(in the rows, 128 means zero)
name the system of each run
j_665, path 1 (11 x 18)
[[144 179 110 122 102 131  59  79 177  97 136 119 139  96 142 127 133 136]
 [ 95 167 163 173 141 160 159 100 149 139 141 135 132 191  85 133 121 150]
 [ 61  98 120 125 113 149 127 127 158 182 108 168 117  83 155 118 163 143]
 [179 108 120 167 150 117  88 137 127 136 150 178 133 118  66 145 166 104]
 [117  69 154 120  83 150 143 189 131 106 121 120 141 164 112 158 122 173]
 [160 103  79 128 143  70 111 130 173 114 134 113 122 127 176  90 161 172]
 [144 150 119 120 146 102 152 146  94 129 127 145  61 197  93 106 116 115]
 [142 123 111  74  67 162 130 138  98 177 142  94 114 102 165 113 138 125]
 [179 132 105 115 189 117 154  85 103 122 170 110 167 130 130 147 155  95]
 [ 65 119 174  86 151 115 158 166  99 119 127 131 149 131 133 131  65 113]
 [159 148 129 155 137 106  92 128 132 134  88  89 136  47 155  96 105 112]]
j_188, path 2 (11 x 18)
[[164 158 134 112 118 103 127 108 126 111 127  59 136 205 135 144 138  94]
 [ 85 139 112 102 140 146 147  67  99 115 152 121  94 116 168  70 105 145]
 [153 184 119 146 124 124 159 127 106 187 139 149 140  96 126 140 140  53]
 [ 88  74 161 129 130 168  91  96  79 111 125 107 149 125  99 154 105  94]
 [134 150 126 152 130 127 145 143 149  85 138 146 177  52 153 133  84 154]
 [105 152 145 181 134  88 105 135 162 134  77  99 135 182 111 151 104 104]
 [ 92 129 102 136 108 164  94 101 141 103 103 153  64 108 120  97 113 180]
 [171 176 105 142 104 140 126 131 176 170 156 158 148 133 105 163 180 131]
 [ 73  49 141 130 151 147 117 113 133 153 148 126 141 174 112 129 155 158]
 [144 102 101 131 141  98 166 194 135 141 137 187 130  72 149 111 138 155]
 [166 101 139 114 120  87 103 184 117 130 102  97 118 188  97 154 133  98]]
j_93, path 3 (11 x 18)
[[105  96 124  71 108 146 123 135  78 160 124  96 129 166 119 172 120  83]
 [162 120  95 100 167 132 125 119 107 112 166 101 155  63 156 106  95 157]
 [122 165 161 138 163 105 169 164 125 135  84  91 159 148 122 161  85 101]
 [ 81 131 143  86 133 148  64  99 129 120  85  99  97  89 140  99 100 136]
 [182 214 155 152 141 146 145 111 153 105 128 138 140  94 108 122 139 131]
 [ 58 124 197 129 112 155 109  98 150 147 124 120 147 170 112 135 148 109]
 [123 110 122 165 160 127 117 100 149 122 150 180 125  64 136  77 164 151]
 [136 117 165 176 106 105 145 177 135 123 110 176 135 161  89 159 154  88]
 [106  55 112 125  77 136  78 122 135  98 137 125 104 137 148 104 142 166]
 [184 156  74 162 129  90 182 140 146 104 151 152 118 155 145 126 142 148]
 [ 85 106 108 103  91 118 126 140  99 178 132 118  94 199 127 135 117  99]]
j_343, path 4 (11 x 18)
[[136 125 146 141  98 191 142 158 107 139 128 142  97 164  61 150 122 158]
 [142  85  87 100 100 135 109 121 175 136 125 108 152 122 163 160 194 164]
 [141 114 127 134 210  90 138 144 138 156 170 140 133 172  93 101 132 156]
 [126 107 143  87  99 145 173 197  99 166  94 119 102 111 140 123 128 138]
 [213 119  95 107 149 102  91 111 118 106 121 102 120 103 134 126 173 103]
 [129 165 172  75 152 128 177 132 116  88 172 122 145 175 119 122 107 134]
 [112 144 141 117 112 114 145 122 131 166 101  84 133  80 200  84 136 110]
 [149 153 131 148 184 113 127  92  86 101 118 167  98 107  94 114 134  65]
 [103 149 181  99  57 160 127 137 116  85 154 142 152 113 135 140  97 108]
 [125 127 130 204 139 118 110  70 157 118 113  84 164 107 157 111 130 128]
 [ 58 140 127 152 151 108 155 131 133 106 112 200  98 158 106 134  98 119]]
j_93, path 5 (11 x 18)
[[149  85 123 115 226 112 136 130 101 102 129 147 134 102 100 128 132 137]
 [121 128 175  91 105  98 132 220 144 124 101 129 146 114 134 135 104 129]
 [164 119 137 134 127 127  86 102 139 101  81  53  96 132 144  87 146 153]
 [120 201 151  87 140 131 183 104 136  80 134 161  99 152 134 111 141 125]
 [110 142 162 130  88 127 109 109 126 198 157 116 136 123 152  90 162  73]
 [145  86 136 175 165 159 156  84  73  99 137 147 130  92 108 119 151 105]
 [ 93 106 145 121  98  93 134 166 135  88 138 167 177 118 150 166 110  89]
 [139 100 114 199 107  97  80 128 132 109 117  81 119 134 141  89  85 148]
 [111 171  89 140 112 145 177 118 135  84  87 157  83 148 129 156 108 152]
 [120 167  86 104  78 125  72 102 147 179 167 127 124 151 133 138 132 103]
 [147 118 111 170 162 185 158 100  94 164 174 126 136 124  88 125 121 161]]
j_188, path 6 (11 x 18)
[[187 134 115 129 132 155 139  88 109 113 100  97  71 152 120 108 186 137]
 [112 152 135  50 120 138 150  94 132 111 187 167 135 141 146 125 169 109]
 [132 107 176 162 139 114 147 130  96 183 178 106 159 116 138  77 135  91]
 [125  86 128 145 140 127 178 135  67  83  89 147 121 103 137 152 121  81]
 [140 154 136 106  81  90  70 142 126  71 142 123 146 113 144 132  79  88]
 [142 166 129 190 118 150 136  90 127 111 130  65 130 159 127 111  79 157]
 [ 71 165  73 127 121 134 150  75 151 138  99 155 107 124 164 153 134 116]
 [116 136 121 153 128 138  64 116 124 191 173 166 130 113  79 122 122 102]
 [123  82 137 164 120 197 159 152 119 143 124 134 163 106  95 178 128 169]
 [110  89 102 119 150  73 100 157 185 105 108 138 172 110 155 161 135 147]
 [137 139 137 149 155  91 109 178 143 130 117 127  90 171  88  88  83 175]]
j_343, path 7 (11 x 18)
[[160 116 169 112 116 115 128 192 120 172 158 119 125 187  86 120 143 127]
 [160  71 114  98 132 154 161 122 106 123 111  88 110 107 164 109 176 165]
 [181 149 109  97 175  62 162 153 131 117 157 153 143 135 140 129 155  96]
 [127 127 177  89 110 127 140 146  70 132 142  76 116 145 140  83  86 100]
 [171 155  97 129 140 134 166  89 107  94 104 114 126  61 175 123 141 109]
 [108 179 153 104 141  87 117 110 115  98 150 144 146 157 124 137 100  49]
 [ 85 147 165 147  97 173 124  96 106 122 133  98 130  82 153  84  75 136]
 [118 160 108 191 139 123 135  93 149 115  85 163 140  98 125 168 142  88]
 [ 59 118 158 130 100 128  64 122 137 104 151 159 124 159  95 128  86 119]
 [128 124 118 208  92 177 130 125 161 146 121 120 139  97 127 122 121 192]
 [101  98  91 151 142 100 116 126 163 137  95 163 115 186 103 178 167 122]]
j_372, path 8 (11 x 18)
[[102 165 163 162  57 160 121 129 110 111 119 118 135 101 131 130  67 100]
 [102 138 100 181 114 150 108  59 146  78 102 117 143 109 148 158 109 125]
 [ 68 166 113 153 125 139 125 105 166 116 153 190 135 148  99 152  93 148]
 [ 93 118 112 190  91 158 100 132 163 192 119 153 123 101 115 127 132 157]
 [136  85  80 150 153 154 111 128 154 124 101 166 121 121  89 181 165 168]
 [121  96 113  96 116 121 101 180 176 152 161 154 143 165 105 149 141 188]
 [160  90 101 148 158 107 129 159 154 184 119  94 114 139 133  97 155 189]
 [163 125  96  64 168 112 154 164 119 146 103 137  85 156 114 137 169 139]
 [177 124 144  57 116 125 105 150 106 165 172  90 128 143 129 100 155 119]
 [170 114 156 117 180 123 181 120  94 135 133  69 154 131 148 109 149 114]
 [107 146 160  63 162  82 152 139  96 110 117 128 126 127 157 113 114  65]]
j_372, path 9 (11 x 18)
[[157 109 123 138 100 160 126 103 129  90 112 139 161  97 130 190 184  97]
 [ 78  91 144 135 138 100 103 120 149  91 183 145 168 179 118 131 103 142]
 [112 129 114 191 127 105 161 172 145 158 111 145 112  99 150  85  90 168]
 [153 136  74 129 107 125 102 133 121 121  60 141  68 141 107 165 147 107]
 [149 119 108  82  88 176 101 107 125 114 196 115 139 154 112 141 131 171]
 [129 125 113 163 157 112 180 125 157 192 158 102 182 141 158 133 144 147]
 [ 88 106 109 108 194  94 122 142 101 165  91 161  89 129 107 122 119  94]
 [179 132 151  86  98 158  92 182 102 124 131 121 125  73 100 126 108 133]
 [152 120 150 127 131 132 130 111 152 100 101  46 173 160 147 155 145 146]
 [ 79 159 130  88 184  89 148  98 147 103 146 141 111 154 155  82 114 147]
 [148 191 162 150 106 131 135 150 118 182 125 151  94  93 114  79 136  91]]
j_867, path 10 (11 x 18)
[[127 104 172 166 134 131 132 165 129 168 116 159  98 176  65 116 167 129]
 [150  68 132 111  99 145 148 142 118  92 145 172 114  97 146 107 195 149]
 [189 125 124 142 145  65 157 153 127 105 176 132 148 182 129 121 150 108]
 [101  91 141 122 108 125 178 146  83 127 137 110  88 168 152  82 105 142]
 [176 150  60 109 113  99 152 116  89 117 137 131 101  96 176 115 129  87]
 [128 147 130 103 125 136 126 109  72 125 154  87 135 183 106 157  77  76]
 [ 93 137 126 112 121 166 148  93 111 138 138  87 157  67 181 112  89 137]
 [114 172 100 148 175  92 110 106 139 142  81 118 144 109 129 166  95  78]
 [ 72 133 168 118 108 174  70 133 126 119 100 122 123 112  87 138  71 139]
 [159 157 124 166 115 157 101 108 185 127 109 115 159  68 132 142 156 160]
 [ 80 133 153 146 158 120 106 111 187 124 107 154 129 187  86 151 153 146]]
j_665, path 11 (11 x 18)
[[122 133 163 170 121 146  65 107 102 118 108 104 135 128  77 148  89  81]
 [108 142 129 142 103 185 148 113 165  82 112 128 153  92 141 156 112 193]
 [ 92 155 114 163 142  80  96 101 201 141 122 151 135 167 131 131 149 125]
 [ 91 104 144 164 124 173 112 133 114 160 122 164  75 137  74  98 124 161]
 [168 114  86 123  84 146 132 156 159 163 127 159 135 100 134 170 192 144]
 [135  64 128 119 154 103  97 126 129 113 166 122 144 202  97 141 157 135]
 [129  99 119 114 136 113 175 195 128 140 139 138 112 118 146  89 105 194]
 [183 131  86 111 136  73 111 146 116 152  88 101  93 140 145 123 159  84]
 [152 135 144  61 124 166 125 113  72  90 159 103 103 153 105 114 108 131]
 [141 172 132 101 128 117 186 134 141 162 156  92 176 109 188 119 126 127]
 [ 96 121 153 128 202 102 126  87  92 125 102 116 122 123 127 110 122  64]]
j_867, path 12 (11 x 18)
[[145 123 151 136 162 115 130  82 110 125  80  94 111 109 151 101 183  73]
 [107 171 174 104 152 129 150 132 107  62 140 183 124 120  98 125  91 102]
 [138 143 186 182  58 134 124 134 126 142 126  98 147 103 152  96 131  89]
 [115 119 111 180 160 133 137  52 117  58 100 139 108 134 125 131 136 114]
 [ 89 164 132 142  68 115 126 147 149 112 170 185 141 135 132 134  84 117]
 [141  89 101 216  99 140  96  94 115 170 135  92 128 129 127 114 136 120]
 [ 96 103  59 126 141 141 153 109 134  87 130 175 134 138 127 190 117 160]
 [121 115 104 125  90  88  75 170 157 178 175 118 157 144 139 129 102 137]
 [145  84  78 154 168 159 134 120 112 161  97  88 106 132 109 137 125 183]
 [119 138  84  40 124 116 128 161 162 122 120 154 129 129 147 174 140 152]
 [163 130 151 107 157 118  78 143 130 188 156  77 134 142 103  89 131 140]]

runs to name
path 13 (2 x 18)
[[171 178 147 156 133 129 138 177 129 130 162 127 163 109  94 126  67 146]
 [100 104 142 140  91 147 128 109 142 138  58  74 111 152 159 136 161 128]]
 -> j_867
path 14 (2 x 18)
[[113 135 179 139 126 160 127 169 160 111 154 158 141 142  74 126 103 193]
 [115 106 114 141 124 118 124 135 202 170  88 117 131 134 156 131 194 173]]
 -> j_93
path 15 (2 x 18)
[[180 125 115  53 126 135  78 145 128 122 123  85 123  89 137 121 137 152]
 [173 184 158 101 191 128 164 118 146 115 126  96 146 152 113 125 146 140]]
 -> j_343
path 16 (2 x 18)
[[ 54 110 148 146  97 165 138 127 115 186 108 135 130 163 108 164 124  99]
 [141  77  91 151 134 139  84 125 130 121 133 154 144  42 132 130 134 147]]
 -> j_188
path 17 (2 x 18)
[[155 104 139 156 140 103 107 123 103  51 122  80 166 116 140 133  79 116]
 [101 178 125 152 101 117 144 126 159  83  97  92 122 149 160 123  62 162]]
 -> j_867
path 18 (2 x 18)
[[125 128 187 128  60 154 137 144 124 113 126 109 140  69 171  88 129 129]
 [161 156 115 180 171  91 131  75 135  82 101 117 122 144 126 129 148  92]]
 -> j_867
path 19 (2 x 18)
[[106 112 126 112 150 201 141  68  96 149 151 136 119 150  88 153 158 127]
 [110 108 134 109 144 119 138 153 147 167 174 163 198  72 145 144 143 123]]
 -> j_372
path 20 (2 x 18)
[[111 111 135  74  77 148 121 167 114 196 168 120 137 162 120 140 132 122]
 [173  66  90 130 176 134 141 124  96 143 137  88 150  85 149 121 143 153]]
 -> j_188
path 21 (2 x 18)
[[138  97 154 129 111 166 204 165 114 103 127 114 131 144 132 129 128 186]
 [157 109  78 120 128  49 121 141 152 137 110 115 126 132 186 122 169 105]]
 -> j_343
path 22 (2 x 18)
[[141 175 154 158 115 140 163 166 136 185  78 123 118 151  96 157 137 105]
 [ 98  84 155  81 122 153  79  83 121  90 123 141 104 101 135 102 174 121]]
 -> j_867
path 23 (2 x 18)
[[157 125 159 134  80 174 109 101 156 124 176 142 140 128 116 114 199 150]
 [120 108 134 166 172 111 180 110 155 141 163 163 155 163 128 123 185 137]]
 -> j_867
path 24 (2 x 18)
[[ 91 130 145 149 160 177  91  87 116 147  90  77 137  95 109 130  84 136]
 [100 179 143  98 159 152 132 124 175 101  96 158 154  85 119 166 118 152]]
 -> j_372
path 25 (2 x 18)
[[108 181 153 116 148 104 123  95 160  99 185 128 180 157 137 126 103 113]
 [ 74 129 155 195 126 137 159 120 113 172 102 117 110 119 143  82 102 125]]
 -> j_188
path 26 (2 x 18)
[[ 97 123 154  72 144  96 148 169 150 132 132 102 175 181 139 163 114 128]
 [127 116 144 126 185 108 104 126 128 140 109  94 109  84 145  53 112 154]]
 -> j_665
path 27 (2 x 18)
[[105 188 152 126  57 157 169 108 111 130 134 105 111 163 152 115 107 105]
 [126 120  85 161 125 137 107  43 109 140 143 119 132  96 157 118 153  84]]
 -> j_188
path 28 (2 x 18)
[[138 197 149 157  95 156 159 144 156 166 166 154 150 151  93 147 122 137]
 [ 83  67 114 139 142 163 101  88 141 187 124 114 137 137 119 142 170 146]]
 -> j_93
path 29 (2 x 18)
[[191 137 131 112 128  79  83 164 119 141 127 121  84 119 118  70 140 109]
 [177 149 163 101 112 179 181 112  89  90 140 108 108 153 115 123 160 127]]
 -> j_343
path 30 (2 x 18)
[[171  69 114 102 109 149  92 177 120 119 147 150 139 116  87 169 153 147]
 [166  91 135 111 143 114 142 149 161 115 152  81 171 160 144 130 157 189]]
 -> j_867
path 31 (2 x 18)
[[113  93  93 152  73 161 110 142  92 129  99 142 104  74 131 145  93 122]
 [176 145  79 140 122 124  85 127 153 105 147 117 172 134 105 194 110 136]]
 -> j_188
path 32 (2 x 18)
[[132 138  78  82 106 106 156 144  95 117  77 122  84 142 160 158 122  91]
 [162 155 111  79 119 133  58  97  99 129 175  90 119 123 122 106 101 112]]
 -> j_188
path 33 (2 x 18)
[[136 155 166 155 161 118 105 153 155 136 131  95 163 172  75 145  86 150]
 [ 63 121 139 105 143 166 125 128 171 149  80 130 102 104 134 114 134 196]]
 -> j_93
